(in the rows, 128 means zero)
Each path below is one point turned by a fixed rotation once a step. After each direction that follows a path, write how fast that rotation turns it, in degrees per step (0 if it stays still).
Each turn is a multiple of 5 degrees from 10 to 175, or 0.
Each row of a path follows its step; steps can be skipped.
path 1
step 0: [119 126 113 128 126 128 125 117 138 130 122 127 119 119 131 129 133 112
 124 133 135 122 136 130 117 107 120 131 109 125 137 116 121 134 137 130
 113 120 132 124 127 112 124 122 131 132]
step 1: [111 123 138 115 133 122 138 122 120 135 144 124 133 139 124 137 134 122
 122 123 137 128 113 113 127 129 141 122 117 123 122 126 117 138 128 123
 136 127 135 127 131 125 139 115 123 137]
step 2: [134 134 136 116 123 134 134 132 129 133 133 135 115 117 122 108 131 111
 118 131 133 122 119 135 137 128 122 120 135 127 115 139 112 137 125 134
 136 127 119 139 128 131 119 133 139 125]
step 3: [136 121 133 127 135 127 121 122 121 134 135 137 116 122 133 131 135 124
 148 133 129 121 135 130 128 130 116 137 111 139 123 127 124 132 140 143
 124 132 124 122 131 119 136 119 122 105]
step 4: [116 116 128 142 129 138 127 105 139 122 132 115 127 131 113 141 124 124
 112 127 130 130 113 123 136 130 137 133 129 130 125 142 135 133 138 135
 130 131 130 127 127 126 138 126 129 115]
step 6: [134 133 121 132 125 133 115 129 108 132 119 127 118 136 117 129 124 122
 137 128 131 124 136 127 131 132 119 137 123 111 139 126 129 138 143 130
 126 137 127 142 133 136 111 130 118 116]
step 7: [117 133 139 128 126 133 146 126 127 120 127 128 134 117 126 133 117 138
 134 126 131 139 137 114 119 121 142 133 128 123 127 134 145 131 142 127
 138 136 117 131 124 119 137 136 117 116]
step 8: [120 129 124 124 122 136 121 140 135 126 120 142 122 131 129 123 127 132
 114 121 135 123 123 138 118 120 136 141 129 117 130 127 131 121 138 124
 134 116 127 116 110 143 134 136 145 124]
step 9: [127 141 131 133 132 122 116 118 119 131 135 141 126 135 129 133 132 136
 140 125 139 106 128 114 124 126 128 115 129 121 138 124 132 127 133 127
 117 114 111 125 128 137 119 126 118 137]
Speeds:
[124 128 128 131 129 125 127 131 133 131 128 130 130 128 128 129 130 131
 124 127 128 132 125 125 125 133 129 126 129 126 124 128 129 129 126 130
 133 129 130 130 126 123 125 129 127 125] => 120
path 2
step 0: [128 116 129 126 128 123 138 118 132 125 153 124 126 142 121 129 152 121
 119 123 124 129 130 119 135 125 119 133 127 134 129 124 119 123 126 140
 133 130 126 138 131 132 128 139 126 113]
step 1: [121 131 131 128 132 121 131 126 121 126 128 115 135 145 111 112 131 122
 117 113 129 133 123 133 130 134 109 120 133 133 126 133 111 119 129 119
 135 133 126 135 115 120 128 128 126 122]
step 2: [115 135 128 119 139 121 142 125 142 121 127 125 135 134 114 122 131 121
 133 119 129 126 119 124 143 116 126 136 130 128 142 122 119 134 129 119
 144 118 138 124 126 118 136 139 123 127]
step 4: [125 132 134 132 135 125 134 129 127 115 127 137 134 137 112 118 128 124
 103 110 142 140 130 136 135 128 121 116 125 135 134 133 122 125 134 118
 135 138 125 126 118 130 125 129 118 130]
step 5: [128 125 126 127 133 128 140 121 139 111 134 132 130 128 112 116 136 133
 126 122 134 130 125 119 145 117 141 142 130 129 139 129 118 135 127 113
 145 131 124 120 134 123 134 124 130 123]
step 6: [125 118 134 131 123 131 126 121 135 113 128 116 118 144 121 126 149 118
 114 122 129 130 128 117 141 141 136 127 121 136 145 128 128 123 130 132
 127 134 124 131 132 128 131 126 130 111]
step 7: [126 141 136 133 130 122 141 127 121 119 119 135 132 139 113 117 132 127
 113 123 136 144 119 121 126 131 119 126 125 142 141 131 120 118 123 136
 140 133 129 120 116 122 122 125 130 123]
step 8: [127 133 118 138 126 132 142 111 125 114 135 128 133 138 116 120 135 123
 134 125 121 125 127 127 145 116 138 135 135 140 137 122 117 136 119 127
 142 125 135 120 126 119 124 132 135 122]
step 9: [135 126 135 129 127 131 133 119 123 125 133 116 130 140 125 118 147 122
 124 119 133 116 123 127 147 137 130 120 120 145 139 126 126 127 126 139
 121 134 126 134 123 124 135 140 115 115]
Speeds:
[122 127 126 125 125 125 125 129 131 130 127 126 125 129 126 128 130 126
 129 130 128 131 126 124 126 131 125 132 130 127 128 131 127 125 128 127
 130 128 124 129 128 125 131 123 132 124] => 70
[128 128 132 130 123 129 132 129 131 128 128 128 125 130 128 131 128 124
 128 127 128 129 126 123 126 128 129 128 122 129 122 130 127 125 129 130
 126 131 130 128 130 132 130 132 125 127] => 115
[134 127 127 123 131 131 125 127 127 128 126 129 129 132 130 127 130 126
 126 125 125 129 131 126 127 131 124 130 126 128 127 129 135 130 130 132
 129 129 126 129 130 127 127 129 127 124] => 120
path 3
step 0: [140 127 118 123 121 132 119 146 130 137 133 128 120 139 121 141 138 114
 128 128 144 124 130 142 125 133 132 129 131 125 128 131 118 131 129 142
 129 133 128 132 134 125 146 120 131 134]
step 1: [127 128 120 117 128 126 115 128 132 118 125 122 125 130 137 115 153 139
 137 123 119 114 131 130 127 122 129 130 114 133 128 133 121 132 129 140
 143 134 118 127 138 127 129 127 126 130]
step 2: [120 136 124 119 125 148 122 134 117 125 121 134 130 148 119 128 127 132
 143 135 137 123 125 128 124 125 111 130 123 131 128 117 124 132 119 130
 133 131 134 137 127 118 131 134 123 114]
step 3: [139 130 116 121 124 121 111 130 126 142 124 119 118 126 118 131 138 109
 125 132 143 128 135 134 127 127 123 133 122 128 119 126 126 130 125 146
 132 121 137 130 134 122 138 122 133 131]
step 5: [124 136 127 119 121 151 122 141 125 130 130 134 131 144 116 131 137 115
 141 122 135 138 123 134 120 129 119 126 129 140 124 129 125 132 123 131
 136 135 121 135 122 124 130 135 124 118]
step 6: [138 128 119 122 126 121 112 125 134 126 128 127 122 121 119 131 143 121
 125 135 140 128 136 139 134 125 125 142 121 143 129 123 121 127 132 136
 137 131 132 122 142 111 140 128 125 132]
step 7: [118 133 115 125 122 130 113 141 126 121 130 122 128 139 137 134 131 143
 137 130 132 109 138 126 127 140 127 128 122 127 138 121 114 126 123 140
 130 134 117 134 131 134 131 122 130 124]
step 8: [131 146 122 121 124 141 126 136 124 136 128 126 127 142 119 121 142 116
 138 115 133 124 123 134 118 124 120 130 120 135 122 140 129 143 115 136
 132 130 132 133 131 126 124 126 121 128]
step 9: [136 119 121 121 132 129 118 127 125 114 118 132 114 125 118 126 132 127
 136 140 138 117 133 137 131 118 125 139 116 138 112 119 122 123 126 136
 130 124 125 123 138 113 134 127 133 126]
Speeds:
[126 129 131 129 125 126 134 131 124 129 132 123 126 133 126 130 129 126
 127 127 129 129 123 132 128 130 124 130 125 128 129 128 127 127 129 126
 128 127 131 130 128 131 127 132 126 126] => 130
[130 131 126 133 129 123 128 127 132 127 128 127 128 131 129 125 126 126
 131 131 127 128 131 132 127 129 126 125 129 130 127 133 131 128 134 130
 130 127 128 130 129 125 126 128 127 126] => 140
[132 124 126 129 130 133 128 126 129 131 128 131 128 128 126 127 126 124
 129 128 126 128 122 131 131 131 126 132 131 130 129 126 129 131 128 131
 127 128 131 130 128 128 126 124 125 131] => 125
path 4
step 0: [134 122 121 137 108 135 122 123 130 129 144 128 123 142 146 131 129 133
 134 119 125 139 129 117 131 128 119 120 128 119 119 139 128 130 138 134
 128 128 140 120 140 127 127 132 128 121]
step 1: [127 132 128 128 112 134 137 115 123 118 144 127 135 133 134 124 127 129
 129 116 115 118 122 141 142 124 130 138 135 118 134 136 122 139 129 129
 139 133 139 127 125 135 123 131 140 135]
step 2: [121 141 130 133 122 130 118 122 133 131 134 125 132 131 139 115 128 133
 141 135 131 121 145 129 136 119 117 132 123 121 129 127 117 140 125 131
 144 120 122 115 140 140 128 135 129 125]
step 3: [122 141 139 122 116 120 129 111 127 118 137 135 120 146 123 122 135 137
 140 125 134 121 119 120 134 131 121 118 129 130 133 121 127 133 137 127
 141 131 120 136 134 132 122 123 131 124]
step 4: [135 137 136 131 127 119 118 122 126 133 132 130 132 147 124 125 124 124
 124 115 112 136 131 122 135 131 122 134 130 139 142 126 117 136 133 114
 123 125 119 121 144 137 129 133 133 133]
step 5: [124 130 129 123 136 111 141 129 120 118 129 125 125 135 140 125 125 132
 138 112 125 127 129 115 142 122 122 126 134 135 129 127 123 134 145 126
 131 114 138 114 131 125 127 130 117 124]
step 7: [129 153 119 128 138 123 131 118 126 129 126 135 128 131 140 123 129 135
 138 130 131 133 126 133 130 134 130 129 150 131 123 118 120 122 131 130
 132 123 120 113 128 125 134 144 136 134]
step 8: [128 135 134 125 120 130 115 123 111 126 123 132 128 128 132 118 124 133
 139 137 131 118 125 116 142 135 136 131 145 131 130 127 124 110 133 120
 124 123 121 124 133 123 116 119 119 136]
step 9: [129 143 125 130 118 116 116 121 128 120 128 129 120 129 134 122 131 121
 110 128 139 137 135 132 142 128 128 134 141 143 122 129 118 129 135 120
 117 127 130 137 133 112 128 134 124 129]
Speeds:
[134 125 130 127 129 130 127 126 132 126 127 132 129 131 128 127 126 129
 130 126 122 130 127 128 127 128 129 127 131 128 130 131 130 123 127 128
 126 127 128 124 127 127 123 129 130 131] => 100
[127 129 126 127 133 129 130 131 127 131 129 124 129 127 128 124 128 129
 130 124 128 128 128 127 128 125 131 135 131 128 132 125 127 129 123 126
 127 128 127 123 127 132 129 128 129 130] => 125
[126 131 130 129 125 130 130 127 125 129 126 127 127 130 131 129 126 127
 130 132 130 126 129 133 129 126 125 127 126 126 128 124 132 122 125 126
 132 127 125 127 124 128 127 131 131 130] => 70
path 5
step 0: [120 135 125 131 122 128 111 136 132 142 133 134 140 121 125 120 122 119
 126 139 125 119 129 137 136 121 123 128 135 135 123 127 139 119 125 129
 114 132 128 129 136 120 145 137 126 121]
step 1: [111 133 123 124 128 133 129 128 120 135 114 134 136 129 117 129 139 120
 124 137 127 133 127 139 124 113 130 130 120 121 125 117 135 127 126 142
 116 122 130 118 123 112 128 125 125 118]
step 2: [115 136 124 128 122 121 111 126 111 136 122 133 130 131 125 128 128 123
 129 143 115 134 118 138 127 132 126 122 131 123 129 120 124 128 117 116
 134 144 126 121 130 122 139 118 128 127]
step 3: [136 125 122 121 127 130 122 129 112 142 125 126 143 129 127 137 136 129
 128 141 124 107 120 124 121 116 138 136 129 129 122 119 125 118 119 127
 122 137 133 134 124 118 129 126 120 127]
step 4: [119 126 124 121 119 139 121 124 125 153 127 131 124 127 126 127 134 120
 126 126 118 120 121 139 119 136 146 130 120 132 117 133 127 136 135 131
 128 134 136 119 126 125 134 116 126 128]
step 5: [133 134 127 119 133 129 114 131 115 136 129 136 137 135 116 139 125 122
 130 139 133 131 130 131 107 133 138 120 120 124 120 121 117 129 131 120
 130 123 139 129 140 130 116 122 128 131]
step 6: [130 129 119 122 121 140 133 133 131 140 122 126 125 132 134 137 133 109
 127 136 124 124 126 123 119 131 126 129 135 131 116 127 112 134 126 110
 125 126 136 134 128 129 137 127 123 147]
step 7: [122 126 132 130 139 132 126 133 133 137 133 125 130 130 125 120 133 123
 134 124 136 117 134 132 107 126 134 134 139 144 113 116 125 129 139 117
 117 129 130 122 136 129 122 116 130 133]
step 8: [124 121 130 127 130 136 134 127 127 136 137 127 132 128 127 136 132 114
 129 130 143 133 123 141 119 132 115 126 132 123 135 132 118 141 146 117
 121 126 138 126 138 110 124 126 128 131]
Speeds:
[128 127 127 125 132 132 126 128 131 128 124 125 127 125 127 124 132 131
 130 127 127 130 128 127 129 130 130 129 126 133 128 127 131 130 131 132
 125 126 130 124 129 125 130 124 131 128] => 115
path 6
step 0: [136 126 134 148 129 125 136 119 124 123 119 114 134 120 125 125 121 131
 134 134 138 133 126 123 132 121 139 125 135 133 119 122 130 125 136 131
 145 120 114 128 148 128 136 148 131 138]
step 1: [119 133 127 135 143 117 118 114 122 132 114 115 126 132 127 127 141 125
 132 143 128 119 143 112 128 122 147 118 133 120 131 125 138 124 137 138
 126 126 118 123 140 129 127 131 126 132]
step 3: [121 115 124 131 122 114 124 125 132 138 110 131 125 125 132 117 139 132
 132 121 133 133 122 126 127 112 143 118 134 141 136 126 121 122 123 136
 151 124 113 125 131 128 136 136 117 130]
step 4: [133 117 121 140 143 103 117 120 119 133 114 131 142 122 128 119 137 128
 129 122 125 118 129 124 121 131 132 115 123 122 126 135 127 121 121 132
 136 138 129 130 131 122 116 147 125 126]
step 5: [135 112 126 149 122 132 112 122 115 133 123 130 127 135 139 132 139 123
 122 129 130 121 127 124 127 128 132 118 147 124 132 126 126 120 128 127
 141 137 134 137 126 148 128 142 126 116]
step 6: [130 115 137 141 135 130 121 122 141 133 110 139 120 116 134 123 140 130
 128 128 129 118 117 111 117 123 121 125 137 131 126 142 124 124 122 122
 131 120 121 136 142 138 141 135 131 122]
step 7: [135 124 120 139 133 113 119 125 122 125 115 126 127 129 122 130 139 140
 133 128 113 131 106 126 129 113 131 130 137 129 127 137 136 118 134 128
 117 127 122 141 140 133 118 136 131 113]
step 8: [132 123 132 136 113 133 120 130 109 114 127 132 139 132 126 133 138 125
 116 132 130 123 120 113 122 119 135 113 136 135 123 146 131 127 135 126
 131 125 110 126 135 124 124 136 135 113]
step 9: [137 127 138 143 121 130 131 120 115 126 117 115 127 121 128 124 125 124
 135 131 134 126 114 121 125 118 133 130 127 126 117 124 132 116 127 121
 137 126 115 121 151 131 141 145 142 130]
Speeds:
[130 127 133 128 129 130 128 128 127 128 126 128 134 128 128 129 129 132
 132 126 126 131 127 134 125 125 130 125 125 130 132 130 124 131 132 129
 128 128 130 128 128 126 128 126 129 127] => 85
[128 128 130 131 130 124 131 127 129 127 127 133 124 132 124 130 131 130
 134 128 124 127 130 127 132 126 127 128 126 125 126 128 130 130 126 130
 130 130 130 126 128 125 125 127 132 129] => 120
[130 127 128 123 123 126 130 128 123 128 127 129 129 129 127 125 128 124
 128 125 129 127 123 129 126 126 129 128 124 128 129 127 129 124 124 126
 130 131 126 123 127 125 125 127 127 127] => 70
path 7
step 0: [125 114 135 124 117 124 117 130 126 129 121 125 128 128 130 134 125 123
 126 132 129 134 136 122 114 130 118 133 123 137 130 142 136 126 129 133
 140 142 111 146 124 125 141 113 143 122]
step 1: [119 118 128 127 137 127 127 128 132 143 128 136 118 123 146 149 128 127
 122 142 132 121 128 120 135 118 117 130 120 139 122 124 138 142 131 124
 124 124 126 111 132 128 139 123 119 126]
step 3: [109 131 126 114 133 129 128 121 130 132 123 120 133 138 134 141 112 120
 132 113 128 123 129 124 125 116 145 125 136 129 124 125 128 131 135 138
 110 138 120 118 126 128 140 136 128 130]
step 4: [127 121 133 124 113 131 115 130 124 139 120 139 127 114 127 119 120 124
 130 132 138 129 131 127 133 135 144 136 114 131 130 148 131 119 134 130
 120 124 130 125 133 118 135 138 146 129]
step 5: [116 125 133 138 119 118 131 139 145 130 125 133 133 126 137 125 119 134
 125 120 135 131 132 127 141 136 124 138 131 138 121 120 134 141 136 145
 121 129 114 123 138 137 123 135 118 136]
step 6: [123 123 128 121 122 129 117 125 135 138 112 132 135 122 118 132 128 133
 146 132 125 125 144 123 117 128 123 127 133 116 122 130 125 122 130 138
 148 116 135 126 144 139 129 138 128 123]
step 7: [123 131 124 125 112 124 125 124 124 126 106 142 131 133 130 142 140 127
 119 119 118 130 125 131 117 125 113 138 135 125 122 124 137 131 131 139
 119 137 115 128 119 115 136 135 128 133]
step 8: [130 131 122 123 125 133 132 130 134 143 133 136 134 113 134 123 132 123
 123 142 129 120 133 111 115 121 119 128 110 126 114 139 129 125 144 132
 131 128 118 123 118 139 128 124 137 127]
step 9: [113 127 119 113 121 128 133 146 135 130 132 141 116 138 128 144 126 127
 124 142 120 145 131 126 135 130 130 124 134 134 121 125 130 129 139 122
 132 126 118 130 129 122 123 133 120 146]
Speeds:
[129 127 128 124 128 127 127 129 125 126 128 126 128 126 128 127 132 122
 130 124 133 127 126 129 125 125 128 130 132 126 127 130 134 128 131 129
 128 131 132 129 124 128 129 129 129 128] => 95
[130 127 129 133 128 127 132 127 131 132 130 127 126 127 128 133 126 130
 130 126 130 125 126 130 128 124 125 122 130 128 129 127 126 131 131 132
 124 130 128 127 124 130 128 130 129 126] => 160
[125 128 127 132 127 130 129 131 126 128 129 127 130 132 131 129 131 130
 128 128 128 126 127 127 128 126 129 130 132 132 124 122 129 127 129 127
 124 126 129 129 128 126 133 129 124 132] => 175
path 8
step 0: [137 126 119 113 140 142 123 133 127 133 133 133 142 116 129 129 125 135
 116 125 138 129 121 135 117 127 124 144 124 114 142 125 137 126 121 123
 118 140 123 137 128 136 129 130 131 127]
step 1: [136 136 136 133 124 132 133 120 145 137 121 108 128 130 114 140 126 130
 111 135 121 121 124 134 127 132 129 121 147 126 126 132 130 131 129 130
 129 113 134 138 119 124 126 132 138 128]
step 2: [133 120 118 136 138 143 118 129 130 126 119 138 127 140 126 115 102 130
 128 128 124 119 115 131 131 128 127 134 120 130 113 126 127 114 124 126
 130 131 123 127 125 132 136 135 128 138]
step 3: [120 129 128 121 116 136 124 119 123 126 144 135 126 126 120 127 123 142
 128 134 120 115 135 131 137 122 117 128 136 123 126 122 131 149 123 119
 126 114 131 140 138 120 133 124 123 120]
step 4: [128 134 127 124 130 123 126 130 121 130 123 120 122 130 120 147 117 127
 125 129 127 126 139 120 125 120 123 145 111 141 116 113 118 119 139 126
 136 127 135 123 120 125 121 119 130 137]
step 6: [122 136 122 122 118 130 111 131 121 132 125 133 130 114 129 130 142 137
 120 139 140 125 124 130 113 127 119 144 137 127 130 132 122 129 135 126
 136 142 125 130 125 143 118 120 130 128]
step 7: [135 142 126 131 116 127 142 124 149 144 125 111 127 127 126 139 124 125
 132 124 128 125 122 125 133 116 123 131 132 125 131 129 141 120 114 128
 124 136 119 119 126 124 121 137 138 126]
step 8: [141 134 121 145 124 134 123 132 134 117 121 130 129 128 132 117 123 126
 127 129 147 114 127 143 126 136 131 121 134 139 118 133 121 123 122 116
 131 126 126 133 134 145 137 122 126 135]
step 9: [137 125 115 123 120 123 130 129 123 141 134 135 136 130 119 132 131 144
 128 120 115 121 117 134 141 138 112 130 133 118 130 107 125 128 119 128
 121 127 119 126 132 123 132 121 122 125]
Speeds:
[129 130 127 130 130 128 133 128 133 126 124 125 129 129 126 127 126 124
 131 128 125 127 126 124 123 131 131 128 125 129 125 130 127 127 127 126
 132 127 129 127 129 128 128 126 125 126] => 120
[127 132 129 131 130 127 130 130 126 122 129 130 126 134 131 129 129 124
 128 132 128 129 125 129 128 129 130 130 131 128 128 124 128 130 123 129
 130 131 127 130 129 127 130 130 130 133] => 120
[125 127 123 129 125 126 128 125 130 127 127 126 126 127 129 131 130 129
 127 125 122 127 127 129 126 131 127 128 130 128 130 127 124 130 129 132
 127 130 132 129 125 128 129 121 131 130] => 135
path 9
step 0: [125 111 125 123 135 137 130 127 128 135 118 138 124 124 116 125 141 129
 130 137 120 142 128 129 141 134 139 113 127 139 120 129 135 140 116 125
 114 119 135 123 133 132 131 129 135 128]
step 1: [130 118 134 125 132 130 122 129 114 130 119 128 129 140 113 124 125 137
 125 141 123 130 130 131 126 130 131 134 119 134 122 123 139 125 127 134
 113 124 118 129 142 140 115 107 126 134]
step 2: [123 111 132 117 135 121 144 120 133 128 129 138 121 133 114 126 128 130
 129 135 141 132 126 137 116 126 124 131 122 140 129 129 125 128 123 119
 120 129 132 127 137 135 120 133 121 151]
step 3: [141 118 127 139 135 121 133 124 118 132 123 146 133 122 124 122 128 133
 121 134 126 138 141 136 127 122 140 134 132 138 137 131 141 114 116 122
 132 123 126 128 128 126 114 133 131 136]
step 4: [139 135 125 116 132 122 121 114 117 131 120 134 123 126 121 122 142 127
 125 135 127 118 119 135 124 125 139 122 136 141 131 125 130 135 130 130
 121 132 136 136 130 122 101 132 126 133]
step 5: [139 126 133 120 130 132 129 127 128 135 118 149 132 131 114 125 138 127
 131 138 125 127 130 136 142 134 146 126 122 136 124 139 129 144 114 129
 123 130 136 130 133 128 139 128 131 134]
step 7: [119 110 133 129 134 125 134 116 127 127 123 128 126 117 119 127 130 127
 129 129 141 125 124 131 123 124 128 122 120 141 129 133 136 137 125 104
 118 137 136 131 140 135 127 131 133 144]
step 8: [130 111 130 137 138 133 128 122 119 128 117 130 129 122 113 116 133 133
 126 123 119 140 133 132 137 126 140 119 129 144 132 125 140 116 117 120
 124 119 115 128 127 130 120 131 134 128]
step 9: [125 119 130 125 136 120 119 123 117 135 119 132 118 136 114 124 128 127
 129 131 127 127 115 134 123 131 141 120 128 140 134 118 132 135 136 143
 115 129 130 133 134 134 107 129 123 137]
Speeds:
[130 127 127 131 127 128 129 130 133 125 133 131 126 129 128 130 129 129
 130 129 128 129 132 129 126 129 131 124 128 134 128 124 125 132 126 126
 127 130 130 130 126 132 131 128 130 127] => 145
[125 129 127 129 129 130 127 132 127 129 126 126 125 123 128 125 130 128
 125 126 127 130 128 130 125 130 133 127 133 130 129 126 129 127 128 127
 128 131 128 129 125 121 126 132 133 127] => 80
[125 127 125 124 130 129 131 127 130 124 128 128 131 126 124 128 130 127
 130 129 127 128 129 126 128 125 133 129 125 130 130 133 124 126 131 129
 128 123 130 126 127 126 134 131 130 130] => 140
[126 133 126 124 128 127 128 130 128 123 128 127 130 127 127 129 127 131
 132 126 129 129 127 126 125 126 130 126 129 128 132 126 128 129 130 129
 129 129 127 132 134 130 122 124 127 128] => 145
[133 131 128 125 123 126 123 128 128 130 127 133 130 128 129 131 127 129
 130 128 128 130 126 131 129 124 132 130 130 128 127 130 125 128 132 127
 132 129 130 127 124 127 126 130 127 129] => 55
